In the rows, zero is written as 128.
Named moves, each a turn or a mirror, and the order they were made in; the first pair answered:
move P:
[134 110 129 147 102 140 135 129] |-> [119  99 145 126 119 142 131 128]
[117 104 116 114 114 154 105 125] |-> [130 115 103 131 100 151 111 126]
[125 153 113  89 126 147 137 127] |-> [130 160 108  96 120 147 140 127]
move Y:
[116 144 146 140  95 127 154 142] |-> [126 141 136 135  93 123 161 132]
[131 143 153 148  96 111 174  93] |-> [164 142 138 140 103 103 170  94]
[ 98 116 118 130 146 145 110 125] |-> [ 96 111 117 132 141 142 115 113]
[ 78 103 128  92 129 147 157 119] |-> [102  97 114  82 129 137 163 106]
move H:
[160 146 104 103 117 149 147 141] |-> [178 144 121 132 111 127 140 143]
[163  74 103 156 109  99 148  83] |-> [141  59 102 136 113 112 151  75]
[171 168 133 154 143 113 104 172] |-> [156 129 172 162 152  95  99 156]
[108 141 111 195  95 145 104 149] |-> [ 99 119 130 199  99 136 100 141]
move S:
[132 120 113 100 126 170 121 133] |-> [131 141 114 111 117 174 126 138]
[146 126 130 104 136 127 136 108] |-> [146 152 130 125 123 128 146 120]
[101 117 120 105 112 133 114 119] |-> [ 97 140 123 110 105 138 124 122]
[173 121 158 154 129 111 115 112] |-> [165 118 167 128 141 111 123 102]
Pairs:
Each pair is two moves apart.
[ 86  87 125 113 139 141 121 116] |-> [ 95 143  92 115 123 162 133 135]
H then S
[150 100 147 122 132  93 146  92] |-> [119 159 147 121 114 125 177 101]
H then S
[106 113 135  89 148 131 145 106] |-> [ 95 161 147 117 130 143 153 127]
S then P
[146 142 134  86 145 114 152 100] |-> [160 155 128  98 136 109 154 104]
H then P
[113 103 125 162 110 129 120 116] |-> [102 111 111 108 126 150 136 107]
S then H
[114 121 113 115 105 126 169  87] |-> [138 144 106 130  98 118 170  98]
H then H
[124 188 129 152 104 127 124 153] |-> [ 79 157 171 110 134 137 121 140]
Y then P
[106 147 158  72 151 136 146 132] |-> [147 180 108 127 103 126 172 126]
Y then P
[187 109  93 122 146 130 106 146] |-> [180  91 119 122 155 121  99 140]
H then P
[132 134 135 180 105 118 114 141] |-> [104  87 162 135 132 120 115 113]
H then S
[ 65 126 159  98 158 140 101 140] |-> [112 192 110 111 141 147 109 167]
H then H
[102  97 158 140 133 116 108 139] |-> [ 89 117 166 131 125 122 137 121]
Y then S
[143  77  38 125 127 137 111 139] |-> [167 155  54  75 143 144 156 137]
S then H
[151 130 107 129 114 118 145 105] |-> [142 110 123 131 119 112 143  96]
H then H
[149 163 126 163 129 139  98 178] |-> [ 86 133 171 134 143 154 108 161]
P then Y
[104 132 145 113 115 138 174  99] |-> [134 164 125 126 107 137 176 113]
H then H
[ 94 119 138 121 134 145 117 138] |-> [112 131 110 149 102 140 140 123]
Y then P
[104 128 164 165 137 118  91 152] |-> [114  89 153 144 149 107  85 135]
P then S
[133 169 138 135 133 150 168 112] |-> [129 152 152 107 153 151 159 108]
Y then P
[144 157 145 123 118 143 122 148] |-> [148 139 139 137 117 137 103 155]
P then S
[154 146 106 144 163 129 113 159] |-> [127 130 144 167 160 123 106 155]
H then Y
[155 145 129  61 115 127 139  94] |-> [165 192 119 115  92 132 129 129]
S then Y
[ 72 112 129 119 136 154 114 142] |-> [ 89  97 108 107 121 143 143  99]
Y then Y
[136 113 143 165 126 116  88 176] |-> [ 93 101 157 174 103 126 122 143]
Y then Y
[165 126  82 122 170 134 115 130] |-> [165 134 117  98 183 125 132 116]
H then S
[111  65 116 123 156 120 101 123] |-> [133 110  55 138 123 137 122 130]
H then P
[ 72 144 118  96 138 141 134 130] |-> [105 164  84 128 109 133 151 125]
P then Y
[139 117 139 104 148 131 110 140] |-> [144 160 133 127 127 136 132 145]
S then P
[121 149 164 168 114 110 162 132] |-> [107 122 168 152 115 110 170 108]
Y then H
[106 119 160 121 132 130 158 111] |-> [119 146 121 131 114 140 171 114]
H then P
[134 160 140 126 109 121 166 119] |-> [126 140 158  91 137 122 153 120]
Y then P
[149 100 136 120 176  80 114 111] |-> [153 182 135 138 147  94 161 111]
S then P
[ 73 112 166 112 145 142  95 136] |-> [ 84  91 144 101 124 131 140  81]
Y then Y
[103  89 120 102 128 136 134 110] |-> [134  93 105  91 138 126 123 116]
Y then Y
[145 145 112 121 113 120 165  96] |-> [171 143  95 142 116 112 136 122]
S then Y
[123 171 165 120 130 125 134 123] |-> [118 121 161 165 119 108 103 126]
S then H
[111 140 145 105 141 143 139 100] |-> [135 162 105 152 115 142 126 126]
H then S
[158  83 137 108 160  95 130  79] |-> [146 167 168  90 166 114 152 103]
Y then S
[133  62  93 115 112 113 144  92] |-> [152 100  59 111 103 126 149 109]
H then H
[118 102 136 130 138 108 122 120] |-> [126 107 131 121 135 109 135 110]
P then S
[104 111 122  87 122 141 167  88] |-> [142 139  97 132  93 128 173  97]
P then H
[146 100  67  79 160 134 120 136] |-> [107 116  96  96 166 152  91 176]
Y then Y
[122 127 152 159 131 123 125 129] |-> [127 120 143 153 125 119 142 110]
Y then Y
[116 111 148 149 143 124  95 146] |-> [111 102 141 161 131 122 101 137]
P then H
[131 176 168 144 137 104 135 135] |-> [ 94 142 180 116 147 120 134 120]
H then H
[124 127 141 135 139 115  88 148] |-> [143 153 118 150 118 110 109 143]
S then P
[136 177 142 116 159 125 126 148] |-> [147 168 158 139 156 107 124 144]
P then H
[ 79  93 155 145 134 140 104 142] |-> [102 107 119 180  89 132 141 117]
Y then P
[126 165 177 146 169 123 145 125] |-> [126 158 157 191 150 121 127 139]
H then S
[175  77  68 111 124 101 135  96] |-> [162  79  67  76 144 113 131 103]
P then H
[132 137 195  97 188 108 120 128] |-> [110 185 194 159 142 120 146 136]
S then Y
[120 128 121  95 130 139 105 136] |-> [126 149 116 102 123 143 108 144]
Y then H
[104 109  92 123 132 152 114 128] |-> [126 154  89 122 126 153 128 136]
S then H
[125 143 114 169 121 125  93 147] |-> [112  93 126 127 150 122  86 128]
S then Y
[ 77 112  95 127 120 157 112 126] |-> [110 141  77 154 104 148 118 136]
P then H
[ 93 126 124 139 129 163 128 125] |-> [100 121 113 152 123 158 124 129]
S then P
[143 123 106 112 147 144  78 160] |-> [120 135 118 127 140 153  78 169]
Y then H
[129 188  93 152  81 170 141 164] |-> [124  54  97 106 136 151  75 152]
S then P
[151 118 129 120 115 113 153  75] |-> [185 132 123 117 145 109 109 123]
Y then Y
[125 115 157 127 134 123 104 145] |-> [112 129 153 107 135 138 117 144]
S then H
[111 111 185  60 180 147 148 120] |-> [136 209 115 148 123 170 148 182]
H then S
[146 114 117 159 113 100 120 122] |-> [107  87 120 127 122 121 124 111]
H then H
[122 143 130 158 115 131 122 146] |-> [102 120 147 150 121 131 120 134]
H then H
[188 162  97 170 112  89 132 141] |-> [172  70 109 106 152  79 113 106]
S then H
[134 148 148 143 111 109 139 113] |-> [108 136 158 108 128 123 136 111]
P then H
[112  94 176 137 128 112 156  77] |-> [135 143 169 136 117 112 181  80]
Y then S
[129 146 114 138 115 138 109 162] |-> [117 141 132 152 105 133 115 155]
Y then H
[ 96 145  97 104 123 153 145 132] |-> [150 163 116 161 110 109 135 142]
H then H
[102  78 169 107 146 138 103 120] |-> [139  96 131 186  90 115 122 110]
P then H
[ 76 103 132 190  96 121 130 120] |-> [102  58 120 137 115 108 135  86]
S then Y
[141 160 107  93 145 154 141 112] |-> [180 149  99 137 136 128 121 121]
H then S
[124 147 170 109 152 116 105 133] |-> [100 151 163  97 147 134 120 125]
Y then H
[143 106 118 132 137 115 106 133] |-> [118 131 143  96 147 131 133 124]
H then S
[110 125 143  54 136 157 146 112] |-> [115 184 122 130  85 160 165 132]
S then Y
[ 93 107 146 121 144 123 114 106] |-> [ 89 156 140 124 130 142 134 120]
S then H
[126 157 155 151 116 110 144 118] |-> [ 99 143 165 115 137 124 140 114]
P then H
[178  87 118 116 127  88  82 146] |-> [166 107 122 144 119  99  69 172]
Y then P
[ 91 120 102 112 104 181 149  98] |-> [ 76 113 117 112 113 185 133 106]
S then P
[140 155  82 118  78 125 201  87] |-> [128 112 132  26 164 126 148 106]
Y then P
[113  68 107 101 133 126 116 132] |-> [147  97  75 141 109 119 115 148]
P then Y
[122 153 135 158 121 125 128 146] |-> [112 133 149 151 136 127 112 152]
P then S
[130 159 128 159 113 146 145 140] |-> [ 99 127 156 119 137 150 148 119]
P then Y
[102 131 160 110 151 135 122 134] |-> [121 165 132 111 143 144 127 149]
H then H
[101  81 185 131 146 124 112 136] |-> [139 113 130 189  87 114 149 118]
Y then P
[145 117 165 109 123 111 153  91] |-> [133 166 146 142  96 134 164 112]
H then S
[142 106 110 148 106 137 100 143] |-> [126  88 132  99 131 143 108 124]
Y then S
[135 137 164 142 124 101 130 108] |-> [133 125 165 140 128  99 123 109]
S then P
[121 131 128  80 167 152 103 155] |-> [178 148 119 171 121 109 110 151]
P then H
[146 147  84 178 101 134 117 150] |-> [112  85 139 181 114 114 105 125]
H then H
[125 143 126 156 111 124 131 132] |-> [122 101 138 140 125 115 121 120]
H then S
[ 99  94 134 144 117 111 106 114] |-> [ 92 116 146 109 122 117 138  95]
Y then S
[124 136 164 119 166 129  97 166] |-> [ 77 123 177 126 136 137 134 124]
Y then Y
[108 132 127 111 120 139 165  99] |-> [140 151 106 132 107 131 161 113]
Y then S
[ 99  88 118 156  90 124 135 100] |-> [ 84  99 109 123  97 145 150  96]
H then S
[115 106 112  92 153 142 107 139] |-> [123 136  95 101 143 153 109 150]
Y then H
[126 131 118 107 139 143  95 166] |-> [119 150 109 142 107 147 108 163]
Y then P
[124  90 135 106 148 131 101 142] |-> [103 139 155  95 134 144 144 129]
S then Y
[112 107 116 158 101 122 123 130] |-> [ 96  95 125 138 114 130 121 126]
H then P
[ 88 134 140 135 135 152  94 158] |-> [ 95 134 121 130 136 157  90 161]
S then H
[ 88 106 115 130 116 143 142 108] |-> [121 146  89 147 104 143 145 125]
H then H
[136 129 111 140 115 124 130 128] |-> [126 110 126 143 119 118 127 119]
H then H
[139 152 113  84 155 153 115 128] |-> [110 155 133  97 152 166 114 135]
Y then Y
[149 110 146 112 164 112  99 144] |-> [136 117 127  91 163 133 104 145]
H then H
[154 126  82 135 132 147  93 155] |-> [150 124 100 119 149 148  84 157]
P then H
[154  93 123 117 136 113 100 116] |-> [159 111 118 135 132 115  89 138]
P then Y
[ 81 100 138  73 130 142 155  91] |-> [111 156  87  81 110 158 168 113]
H then P
[146 128 140 121 144 113 134 134] |-> [138 126 150 126 142 113 135 135]
S then H
[114 108 158  61 169 129 116 115] |-> [183 103  74 121 118 103 123 103]
P then S
[154 150  96 129 116 126 155 116] |-> [127 109 157 100 153 115 133 110]
H then P
[138 157  75 123 103 141 142 141] |-> [146 112  66 117 121 132 112 145]
Y then S
[ 85 132 125 106 121 168 160 104] |-> [126 164 102 150  93 151 164 113]
P then H
[166 148 138 102 137 116 148 112] |-> [167 158 142 136 121 109 143 123]
H then S
[ 99 162 158 117 140 108 141 140] |-> [109 168 141 136 119 103 160 125]
Y then P
[123  78 161  96 157 105 114 108] |-> [106 174 175 100 137 135 161 125]
S then H
[150 143 128 147 152 121 106 164] |-> [124 109 139 143 159 122  96 157]
Y then S
[148 175 165 108 141 122 118 134] |-> [142 145 166 119 149 119  86 147]
S then P
[106 135  91 166 102 177 127 140] |-> [ 80  98 151 126 145 170 103 140]
H then P
[122 105 138  80 134 129 123 113] |-> [119 167 142 107 107 135 153 117]
S then Y
[151 135  93 150 130 118 131 165] |-> [138  91 106 120 157 116 112 158]
Y then S
[153 180 134  89 138 129 172 106] |-> [167 187 108 164 105 123 145 135]
P then S
[106 145 154 126 118 147 151 121] |-> [126 145 134 130 107 138 163 109]
P then Y
[120 121 123 169  95 117 118 111] |-> [121 104 117 148 100 116 124  95]
H then Y
[154 172 140 104 158 119 150 116] |-> [150 179 129 162 137 121 126 148]
S then Y
[131 120  81 119 139 154  99 141] |-> [135 137  90 140 133 150  95 155]
Y then H
[114 133 161 109 145 132 129 119] |-> [137 164 121 133 117 136 146 126]
H then P
